One vector is turned by the same rotation once a step. Each row is the vector after some number of steps, and that number follows the row.
The counts run from 0 to 1248.
[147 131 108 127 115 143 130 120 123 132 118  88 141 155 160 132 137 140
 134  86 150 149 132 163  95  74 125 163 144 126 143 115 120 105  69 115
 125 195 143  80 172 164 186 120 152 133 161 127 127 113 112 164] : 635
[127 113 131 114 134  93 171 144 112  93 148 129  96 133 124 138 162 144
 115 142 116 129 139 143  93 142 154 127 159 121 186 165 140 124  71 114
 128 168  95 115 144 153 183 123 134 101 111  98 157  67  73 154] : 1068
[172 144 111 113 112 122 142  97 108 109 155  67  89 204 134 131 144 137
  98 137 118 175 110 165 113 136 142 100 124 142 130 129 123  95 134 174
 168 171  97 112 154 121 166 131 143 128 123  99 116 139 114 113] : 954
[163 132 120 119  99 108 142 140 101 111 139 122 119 184 145 130 140 149
 118 122 114 149 133 157  86 119 131 116 127 191 133 109 160 109 110 175
 103 147 179 150 169 160 158 133 143 152  84 133 154 105 132 180] : 1055
[143 119 130  93  97 104 159 137 112  94 126  87 131 181 160 150 128 127
 179 150  92 147 127 159 107 119 124 113 107 122 193 134 151 108 104 142
 137 193 134  76 140 142 171 123 132 113 102 103 106 124 129 156] : 242
[141 102 112 149 131 121 146 152 123 149 190 103  92 196 132 145 127 168
 110 141 156 152 130 150 109 104 165 122 122 123 160 116 169 111  82 103
 119 154  83  91 104 183 133 101 115 127 139 145 149 134 109 142] : 1109
[103 109 155 128 108 123 151 133 130 130 138  92  91 156 148 180 135 151
 119 131 183 163 141 145  81 123 141 130 155 100 156 118 114 119 130 168
 159 150 108 109 140 185 172 102 105 135 134  86 122  90 111 155] : 141
[149 118 115 149 111  87 148 154 145 127 113 146 110 154 138 140 145 140
 114 152 156 183 138 164  82 116 147 124 145 149 146 101 149 132 127 143
 113 155 133 149 119 158 198 125 103 138  87 137 160  87 123 186] : 306
[161 131  95 121 130 160 135  98 150 153 168 105 111 225 163 101 117 153
 104 144 144 136 159 175  88 126 147 114 121 154 124 133 133 130 101 117
 122 137 139 108 120 147 160 136 152 161  99 126 108 144  93 119] : 193
[110 138 115 148 133 134 138 116 121 142 151 161  98 147 168 145 140 162
  80 160 172 125 133 163  85 132 136 102 137 126 158  92 173 153 111 120
 129 137 138 161 150 163 185 107 102 165 162 153 162 111  81 119] : 442
[164 123 111 121  88 116 144 146 100  96 137 112 123 174 150 135 161 151
 137 137  88 148 122 156  86 114 132 114 110 189 147 122 159 108 117 182
 106 139 179 140 161 162 158 130 145 158 108 135 158 109 139 163] : 1054
[160 157  92 140  96 145 144 100 129 113 129  76 132 154 139 133 154 130
 106 155 111 161 115 172  85 118 148 144 150 144 142 109 124 101  75 154
 127 177 130 139 141 126 203 101 174 149 139 131 151 136 135 131] : 947
[135 103 124 164  93 162 162 101 122 151 145 116  77 151 175 152 137 146
 116 123 178 161 158 142 100 112 146 141 136 113 152 109 152 140 100 138
 133 169 112 165 131 116 187  95 155 164 132 166 145 125 146 169] : 267
[150 104 147 156 122 160 120 101 100 109 126 139  92 159 164 113 138 166
 127 140 149 131 153 143  60  94 166 137 136 162 135 111 125 133  99 127
 106 151 175 113 171 151 163 104 164 195 121 129 133  98 128 142] : 1221
[125 146 103 137 136 137 153 112 119 119 165  94  99 203 129 115 143 153
 107 146 110 148 129 154  79 154 148 105 112 130 146 161 131 123  90 128
 148 135  99 109 149 145 148 103 143 133 130  96 128 112  39  91] : 504
[140 141  97 146 105 121 164 128 145 172 139 116  99 163 172 129 150 155
  95 134 145 149 142 132  85 133 105 142 101 133 168 133 164 126 135 141
 138 122 120 155 162 137 186 135 135 136 163 115 145  98  64 186] : 131
[154 110  74 125 113 140 157  85  86 142 167 127 110 176 155 129 132 136
  94 169 135 127 120 152 108 156 124 124  90 150 135  89 165 127 111 139
 138 169 161 151 165 144 164 124 178 171 139 126 138 117 109 166] : 1122
[135  80 169 169 121 128 134 130 115  95 138 144  79 144 157 129 143 150
 108 167 199 143 127 145 101 118 154 132 165 136 172 108 146 142 109 121
 121 175 124 121 116 156 170 101 119 170 102 140 138  83 141 144] : 81
[138 107 148 107  98 144 125 128 120 103 129 131 116 168 146 133 133 143
 151 132 159  95 165 161  91 104 146 129 152 158 155 133 140 152  54 109
  98 170 144 106 139 177 136 121 125 178  75 143 113  87 110 159] : 470
[130  92 152 153 137 139 121 103 100 116 111 137  94 153 158 128 128 177
 117 145 173 132 140 127  95 106 146 157 142 147 162 101 125 123 110 122
 126 171 148  99 182 184 159  93 136 173 161 128 145  77 117 150] : 538
[143  81 128 135 145 112 137 147 120 122 134 113  71 145 147 136 144 145
 140 135 129 155 145 145 107  84 169 119 134 141 180 149 121 142  95 100
 130 151 116  97 145 200 180 115 155 128 143 128 128  68 125 123] : 1071
[156 166 122  90  90 134 116  88 111 107  99  92 120 162 153 148 128 124
 133 165  93 135 134 176 101 136 160 137 154 131 151 103 119 109  76 147
 138 193 140 127 152 130 189 121 152 154 103 115 128 117 127 153] : 98
[138 126 159 154 109 151 159 130 113 108 126 146  86 171 160 133 139 165
 131  76 148 157 159 149  83  96 118 105  98 156 173 134 162 158  99 141
 100 152 147 131 172 128 158 104 147 160 116 166 122 143 107 126] : 334
[169  74  95 147 118 144 167 124 130  93 135 118 134 136 136 117 174 145
 122 175 122 141 122 152  75 116 145 124 122 165 148 122 126 128  92 124
  99 154 159 121 135 160 192  96 172 166 133 122 154  97 134 159] : 761
[128  84 109 133 137 131 139 101 105  96 140 110 117 181 143 108 150 155
 141 200 110 141 122 144  75 149 187 138 153 128 135 127 112 116 105 113
 126 173 127  82 121 150 162  96 119 158 116 107 145  93 100 114] : 1217
[143 144 155 105 111  94 125 137 110 121 143 144  82 183 166 144 125 146
  95 131 145 150 138 164  94 140 141 110 161 161 155 109 159 128 126 179
 133 141 154 161 157 148 167 156 123 140  64 119 140  89 119 164] : 1057
[145 137 130 139 122 135 144 121 143 110 122 149 112 151 129 124 148 144
 133 138 159 124 166 171  48  70 141 113 130 149 114 123 130 137  72 102
 106 141 144 107 151 157 175 103 143 174 104 116 133  88  88 169] : 12
[131  99 125 150 149 101 146 126 108 116 154 127  79 181 123 147 151 170
  73 129 160 185 119 140 101 154 153 101 125 138 151 123 132 134 139 142
 140 148  82 122 145 170 159 103  89 125 140 125 155 104  75 108] : 893
[107 138 136 110 107 113 154 120 111  91 126 152 126 167 151 164 130 148
 137 176 122 112 130 175  83 142 127  96 140 135 172  98 170 147  68 130
 106 170 155 144 128 149 178 100 109 161  90 145 145 126 111 130] : 158
[135 123  99  99 112 144 153 105 131 123 131  93 131 157 191 135 139 127
 141 152 103 142 128 166 108 135 130 127 137  94 183 138 129 127  92 115
 151 194 124  87 138 125 205 139 147 122 157 111 112 120  97 127] : 632
[167 129 107 128 109 143 127  97 103 107 109  67 108 184 126 120 152 156
 106 115  93 169 112 142 109 145 154 140 115 169 159 149 104 112 111 163
 141 166 108 129 184 171 157 113 149 141 158 132 135 112  99 113] : 497
[174 132 143 128 111 106 167 132 144  98 123 123 101 176 160 123 162 174
 112 123  98 167 156 153  87 130 116 111 133 165 165 144 152 120 136 154
 106 153 110 115 147  91 190 138 111 115  98 135 150 139 100 162] : 24
[149 152 111 162 118 169 140 106 130 122 138 133 112 139 166 108 155 161
  93 162 125 129 146 152  74 142 159 137 145 128 167 136 156 136  83 106
 110 148 105 135 135  99 193 114 149 159 149 148 165 126  78 142] : 940
[159 158 169 134 117 135 127 124 142 109 158 116  60 164 140 143 145 146
 109 128 147 131 157 171  91  90 153  85 137 127 178 154 150 129  93 113
 142 130  64 109 133 130 155 119 110 135 118 131 119 123  86 100] : 112
[134 120 113 120 132 126 130 138 114 130 152 158 108 187 154 148 121 165
 156 148 125 131 138 166  82  96 151  81  86 146 151 104 170 135 100 110
 100 130 170  97 141 193 148 118 116 167 131 149 137 128 110 131] : 155
[171 150 106 125  88 169 129  89 101 139 137 107 101 165 165 150 142 142
 106 108 154 155 131 155 104 116 132 117  90 142 146  96 156 126 117 154
 140 168 129 143 184 134 176 143 155 169 168 144 126 141 119 175] : 274
[135 100 127 133 109 158 148 109 109 112 118  95 102 152 133 141 152 169
 111 106 132 124 145 126 113 145 140 159 135 159 198 156 108 149  79 140
 126 150 122 144 174 181 159  96 158 155 162 159 137  90 108 121] : 40
[138 135 126 107  81 108 137 116 103 108 118 130 110 128 178 149 156 132
 134 181 113 113 124 159 107 134 143 125 159 130 178 108 178 128  96 127
 128 190 124 159 137 114 194 130 111 141 114 148 156  91 121 165] : 842
[141  75 104 123 125 151 159 127  95 111 159 116 102 166 129 154 146 149
 112 144 132 150 113 129 109 173 149  86  68 140 188 142 152 165 120 134
 142 147 110 121 150 186 155 115 144 160 163 119 114 110  91 118] : 896
[168 129 115 103  98  98 142 141 116 142 154  99  84 185 160 136 129 130
 150 116 109 167 147 176 120  89 165 123 134 133 155 133 148 110  84 127
 125 179 111 111 119 138 165 152 148 113  78 138 125 122 139 170] : 1236
[112 122 124 138 102 129 148 147  98 113 139 121  93 146 132 150 162 138
 111 166 130 136 120 138  90 171 163 111 125 117 192 163 162 154  92 120
 147 142  87 153 134 169 156 114 117 140 129 115 142  67  70 138] : 219
[176  93 155 102 136 107 131 105 118  88 149 114  88 195 126 135 135 146
 127 151 151 143 139 168 105 101 142  86 122 165 130 113 125 116 128 140
 144 172 124  76 152 170 138 133 114 145  90  98  99 108 127 125] : 1140
[131 134 110 117 136 115 133 128 121 122 138 158 127 188 140 148 113 163
 137 157 124 132 134 181  87 106 143  87 104 155 140  82 165 133  83 108
 101 145 170 106 139 195 169 105 107 162 116 151 144 126 113 126] : 156
